Look-ups in named tables: a row name and a column name give one cell, copied from the table.

tavabom:
         difunud  nezige    soz    lel
guz        -67.0   -71.3  -51.6  -54.2
tegegup    -68.6   -62.8  -51.4  -63.6
sol         33.8     9.0   -8.9   45.0
fak        -67.2   -59.4  -47.4  -67.9
rutu       -82.6   -63.5  -71.7  -35.7
somokos    -10.1   -67.3  -85.6   75.6
pul        -14.4   -80.1  -91.0   70.6
lezadi     -79.8   -69.2  -58.6  -54.2
bubaz      -77.6   -36.9  -59.1  -61.9

tegegup, difunud => -68.6
sol, soz => -8.9
tegegup, lel => -63.6
guz, difunud => -67.0
tegegup, nezige => -62.8
lezadi, soz => -58.6
somokos, soz => -85.6
fak, nezige => -59.4
fak, difunud => -67.2
sol, difunud => 33.8
somokos, lel => 75.6

nebaz.csv
,gavat,lelu,sovi
pozu,41,126,123
soniti,132,130,223
pomo,176,151,97

pozu, sovi: 123
pozu, gavat: 41
soniti, gavat: 132
soniti, sovi: 223
pomo, sovi: 97
pomo, gavat: 176
soniti, lelu: 130
pozu, lelu: 126
pomo, lelu: 151
Row with the largest gavat: pomo

godelat.tsv
	ner	digetaf	sola	dum	gekimi	favap	numak	fup	vifova
luk	208	143	145	149	127	172	188	121	108
tos	20	84	68	64	121	66	64	107	86
zetebu	121	103	113	163	125	136	95	125	132
ligufen	164	143	146	115	129	138	170	125	117
gof	238	196	178	160	127	184	204	146	165
leb	166	172	159	109	128	136	172	138	147
sapavef	67	53	85	80	124	77	104	92	51
nuninu	172	187	153	158	124	164	142	152	185

gekimi of sapavef: 124
vifova of nuninu: 185
numak of luk: 188
vifova of sapavef: 51
sola of leb: 159
numak of ligufen: 170
ner of zetebu: 121
dum of leb: 109

gunavip:
	bab	muk	nol
lurofa	-0.1	-0.9	0.4
kem	-0.2	0.5	0.6
bev	0.3	-0.9	-0.3
raz	-0.6	-0.8	-0.6

What is the bab of bev in gunavip?
0.3
What is the nol of lurofa in gunavip?
0.4
What is the muk of bev in gunavip?
-0.9
What is the bab of kem in gunavip?
-0.2
What is the muk of kem in gunavip?
0.5
What is the muk of raz in gunavip?
-0.8
What is the muk of lurofa in gunavip?
-0.9
What is the nol of raz in gunavip?
-0.6
What is the bab of raz in gunavip?
-0.6
What is the bab of lurofa in gunavip?
-0.1
What is the nol of bev in gunavip?
-0.3
What is the nol of kem in gunavip?
0.6

labo:
,fofake,zosugun,rok,tilo,moveg,vop,ved,mut,kododim,nam
mapakod,4.555,5.120,4.899,4.946,4.620,5.015,5.601,5.368,5.309,4.762
pufomib,4.378,6.100,8.124,8.301,5.119,5.088,5.214,1.534,5.368,4.732
pufufep,5.915,7.266,6.967,7.208,6.501,6.388,3.888,1.633,3.889,3.036
fol,4.701,6.226,7.675,7.850,5.346,5.285,4.971,1.833,5.049,4.402
ref,3.726,3.891,3.911,3.849,3.523,4.170,6.596,7.318,6.157,5.799
dogapoz,6.825,6.070,1.215,1.259,6.214,6.708,3.987,7.986,3.175,2.417
bokasur,6.737,6.555,2.831,2.940,6.462,6.736,3.793,6.068,3.202,2.403
folozo,3.772,3.630,3.116,3.018,3.393,4.125,6.690,8.272,6.134,5.810
suteg,3.129,3.328,4.050,3.949,2.921,3.647,7.166,7.662,6.744,6.480
vevili,3.382,3.878,4.770,4.724,3.355,3.968,6.789,6.538,6.478,6.127
sapur,3.218,2.830,2.444,2.276,2.668,3.596,7.358,9.577,6.710,6.497
gakelak,6.161,5.872,2.565,2.620,5.798,6.207,4.411,6.892,3.783,3.088
fabek,3.826,5.277,7.468,7.572,4.386,4.519,5.877,2.833,5.932,5.424
sed,5.386,6.303,5.920,6.069,5.700,5.780,4.596,3.407,4.436,3.735

sed, moveg => 5.700
pufomib, mut => 1.534
suteg, tilo => 3.949
folozo, vop => 4.125
dogapoz, fofake => 6.825
ref, nam => 5.799
vevili, kododim => 6.478
gakelak, kododim => 3.783
bokasur, mut => 6.068
Which row has the largest rok? pufomib

Table gugumov
|  | dapif | rafav | kadun | muz | tul | nuv | vevese | boloke | kot |
|---|---|---|---|---|---|---|---|---|---|
| sok | 8169 | 4188 | 8776 | 5014 | 3424 | 2667 | 8154 | 2857 | 5937 |
| mem | 5996 | 5374 | 7181 | 4389 | 4505 | 3998 | 5684 | 5144 | 6057 |
| tob | 1919 | 7869 | 4922 | 3335 | 5111 | 5689 | 2011 | 8642 | 6761 |
| zafisu | 8599 | 2604 | 5668 | 7653 | 5673 | 5325 | 8781 | 1929 | 3578 |
| namunam | 8546 | 2768 | 6002 | 7336 | 5565 | 5103 | 8621 | 2110 | 3818 |
| pagibez | 6855 | 3766 | 3741 | 7332 | 6549 | 6450 | 6866 | 3682 | 3756 |
| vufom | 3015 | 6258 | 2422 | 5879 | 6910 | 7710 | 3174 | 7263 | 4813 |

What is the nuv of vufom in gugumov? 7710
What is the nuv of pagibez in gugumov? 6450
What is the boloke of tob in gugumov? 8642
What is the dapif of mem in gugumov? 5996
What is the nuv of sok in gugumov? 2667
What is the kadun of sok in gugumov? 8776
What is the kadun of namunam in gugumov? 6002
What is the boloke of mem in gugumov? 5144
What is the boloke of vufom in gugumov? 7263
What is the dapif of tob in gugumov? 1919
What is the tul of tob in gugumov? 5111
Row with the largest vevese: zafisu

tuzegup =
	gis	bipefad
muv	23	57
vuseger	30	27
gurigam	19	74
renepa	20	71

vuseger, gis => 30
renepa, gis => 20
muv, bipefad => 57
vuseger, bipefad => 27
muv, gis => 23
gurigam, gis => 19
gurigam, bipefad => 74
renepa, bipefad => 71
Row with the largest gis: vuseger

mulemob.csv
,tage,zite,mezonod,tugadi
rog,40,14,130,114
siga,101,144,79,156
doba,184,195,162,64
bedi,62,31,55,185

doba, zite: 195
bedi, mezonod: 55
doba, tugadi: 64
doba, tage: 184
siga, tugadi: 156
bedi, zite: 31
siga, mezonod: 79
doba, mezonod: 162
siga, zite: 144

leze =
|  | memebip | dum | kala | giraku | lidano | zak | mog | nad |
|---|---|---|---|---|---|---|---|---|
| rog | 4455 | 5296 | 4568 | 4099 | 5699 | 7230 | 3532 | 6594 |
| bez | 5243 | 3892 | 4816 | 4755 | 8474 | 3813 | 6181 | 6025 |
| bav | 5833 | 4654 | 3590 | 6225 | 5134 | 5460 | 5925 | 2324 |
| palev | 3864 | 5860 | 3843 | 3775 | 4379 | 4358 | 3008 | 5576 |
| sidavog | 5612 | 5391 | 4887 | 7239 | 5879 | 4410 | 8373 | 4999 |
| gikav | 5759 | 4734 | 5058 | 5990 | 6138 | 4999 | 5684 | 6123 |

gikav, zak: 4999
sidavog, memebip: 5612
sidavog, mog: 8373
gikav, nad: 6123
palev, lidano: 4379
palev, dum: 5860
bav, dum: 4654
palev, giraku: 3775
rog, kala: 4568
rog, dum: 5296
bez, memebip: 5243
gikav, memebip: 5759
bez, mog: 6181
rog, lidano: 5699
palev, zak: 4358
bez, giraku: 4755
palev, kala: 3843
bez, nad: 6025
rog, zak: 7230
rog, nad: 6594

